128 stands for zero in the data rows.
Some points, one per row:
[150 141 172 111  72 112  91 117]
[ 88 143  87  72  59 158 116 180]
[131 116  81 100 133 117 157 144]
[108 125 130 154 170 153 146 142]
[135 102  85 153 150 140 149 149]
[129 123 122 128  93 142 115 177]
[128  99 127 145 144 139 141 139]
[130 152 105 102  79 159 121 166]
[142 111 151 134 142 117 140 122]
[120 134 150 110 107  85  90  97]
[101 135 110 135 182 163 173 147]
[ 98 114  84 167 207 136 187 152]
[132 121 116 104  39 136  81 179]
[140 117 165 163 181  90 133  66]
[132 111 165 166 180 112 157 108]
[104 127 125 140 168 151 170 133]
[115 138 135 202 219 168 154 121]
[ 99 139 129 117 137 143 145 141]
[117  99 109 145 164 142 172 148]
[112 153 135 107 133 156 147 153]
[139 127 134  87  50 128  97 141]
[144 128 124 120 109 136 127 133]
[129 126  59  99  80 146 128 157]
[139 128 154 138  99 131 105 133]
[130 142 100 115 105 172 127 161]
[115 150 161 120  60 154  63 145]
[122 122 161 114 124  78 109  75]
[117 122  69 158 152 172 173 182]
[124 147 143 150 185 161 159 131]
[159  83 122 163 158  58 119  68]
[117 151 179 101  67 108  90  94]
[148 112  74  92  65 116 115 131]
[100 130 149 111 127  79 116  82]
[118 132 148 139 165 104 138  88]
[160 124 228 195 223  74 118  27]
[140 118 169 177 160 116 105  93]
[ 99 132  94 117 121 174 157 174]
[148 139 153 142 126  93 107  99]
[ 94 113  92 108  94 133 123 151]
[148 125 184 147 174  68 126  64]
[165 121 122 106  50  94  68 121]
[121 114  88 124 172 126 152 123]
[109 141  95 115  92 212 148 225]
[136  99 127 122  83  81  86 106]
[119 134 120  83 121 121 140 116]
[135 108 171 197 204 101 138 106]
[138 115 124 141 124  71 102  88]
[141 127 125 119 121 113  97 102]
[130 138 160 148 124 124 104 113]
[148 152 167  98  78 137  79 115]
[114 129  80  87 158 137 179 142]
[139 132 157 109  75  93  63 103]
[116 107 116 128 130 127 144 140]
[149 156 136  97  43 169  81 164]
[156  87 105 155 167  63 132  73]
[121 135 180 152 185  81 132  60]
[152 124 150 151 159  91 122  67]
[ 88 134 142 141 176 118 150  98]
[141 142 152  95  97 124 103 104]
[110 115 115 110  73 120 101 140]
[145 124 146 118 112 130 129 129]
[129 131 142 137 103 147 108 168]
[120 104 149 191 180  98 117  89]
[145 116 141 123 122 110 117 115]
[138 131 160 144 177  99 145  91]
[147  94 115 182 192  75 141  73]
[140 105 129 149 165 125 154 125]
[114 123 114 162 170 137 153 145]
[144 119 119 168 184 148 178 147]
[136 121 133 110 130 121 131 116]
[ 90 119  66 116  85 214 154 233]
[138 138 128  73  50 157  95 161]
[119 127 131 171 162 139 118 120]
Here are 12 more points, each followed by its number:
[172 119 152 161 171  77 128  60] 0
[ 84 136 103 121 153 146 163 151] 1
[157 114 162 142 124  81 101  87] 2
[155 106 106 133 114  81 107  92] 3
[126 124 155 119 115  68 100  85] 4
[147 123 176 164 136  98  98 100] 5
[123 143 130 118 127 167 129 158] 6
[120 134 121  81 150 114 157 104] 7
[144 120 148 139 129 111 114 114] 8
[126 130 139 140 169 167 180 143] 9
[112 116  55  91 131 149 174 159] 10
[107 137  88 129 184 167 177 141] 11
Which of these numbered points is nearest to each point below, ignoring the 2 directions in which the first points spread most? Its number follows each.
[137 108 154 181 201 116 160 102] > 8
[125 129  64  71  71 142 122 154] > 10
[108 113 108 105  80 118 111 139] > 4
[127 132 134 153 128 158 128 177] > 5
[ 94 134 109 130 159 215 211 200] > 9
[ 85 138 132 138 165 116 139  97] > 1
[133 132 112  79 106  76 116  91] > 10
[121 142 133 114 100 162 109 143] > 6
[128 127 143 146 164 159 172 144] > 9
[128 156 116 100 103 138 119 132] > 11
[143 119 151 190 240 101 174  92] > 8
[168 131 134 123  91  93  89  93] > 0
[155 152  94  96  94 173 141 178] > 0
[127 128  73 128 145 175 175 180] > 0
[130 161 114  95 137 152 150 139] > 11
[127 115  80 155 203 169 202 161] > 0
[145 111 123 163 167 120 154 116] > 2
[143 136 151 112  38 140  76 164] > 5
[142 102  83 139 139 117 140 131] > 3
[126 161 124  49  99 136 132 139] > 7
[124 153 129  99 141 184 168 162] > 9
[ 82 123 106 151 202 159 192 146] > 1
[135 133  98 106  82 135 109 141] > 0
[103 135 135 124 153 128 150 122] > 1
[136 134 145 100 103  99  93  87] > 11
[100 125  91  65  48 139 118 184] > 4
[121 139  57  64  80 192 150 184] > 11
[113 129 116  76  78 115 110 155] > 4
Here are 12 other points, each followed by its number:
[144 139 142 105 138  95 127  80] 0
[134 131 118  86  86 162 134 169] 1
[110 122 127 134 121 139 126 147] 2
[142 136 123 144 110 147 127 144] 3
[134 138 112 151 170 171 176 139] 4
[ 95 117 121 122 142 118 139 118] 5
[170 125 150 141 135  82 104  67] 6
[115 111 159 134 102  76  87  92] 7
[112 142 124  94  81 142 117 145] 8
[112 141 115  58  24 123  80 150] 9
[111 164 113  87 147 174 174 160] 10
[122 131 106  88  72 131 108 153] 11
Which of these numbered points is nearest to each point below, ignoring the 2 directions in which the first points spread most? Its number follows each.
[118 142 142 140 174 133 162 113] > 8
[124 117 111 123 175 164 197 163] > 1
[ 93 125 109  89  58 143 119 168] > 5
[123 107 151 146 133  82 114  89] > 7
[132 123 133 124 136 103 129 118] > 11
[149 120 151 111 103  83 100 110] > 11
[178 128 131 103  92  72  96  74] > 6
[142 122 135 130 154 141 163 137] > 1
[139 119 148 133 168 116 164  99] > 1
[153 141 175 114 148  58 110  44] > 0
[110 143 174 160 212 103 151  85] > 8
[178 103 172 180 168  28  97  35] > 6
[114 115 136 128 129  71  93  73] > 5
[157 123 157 116 129 112 109  91] > 1
[115 110 128 171 177 140 161 158] > 2
[128 121 103 116 107 123 109 123] > 11
[128 118 105  80  86 131 113 145] > 11
[147 125 138 166 147 120 126 107] > 3
[123  95 113 150 199 141 200 152] > 1
[152 148 146  97 124  94 118  75] > 0
[134 143 146 103 150  86 137  68] > 0
[166 137 152 178 210 125 161  92] > 4
[ 96 140 111 144 192 152 175 126] > 8
[117 155 116 125 146 179 154 153] > 4
[143 130 129  99  81 156 126 152] > 1
[ 82 123  98  99  71 157 132 183] > 7
[138 160 102 122  46 163  88 179] > 3
[125 145 122  88  79 170 125 174] > 1
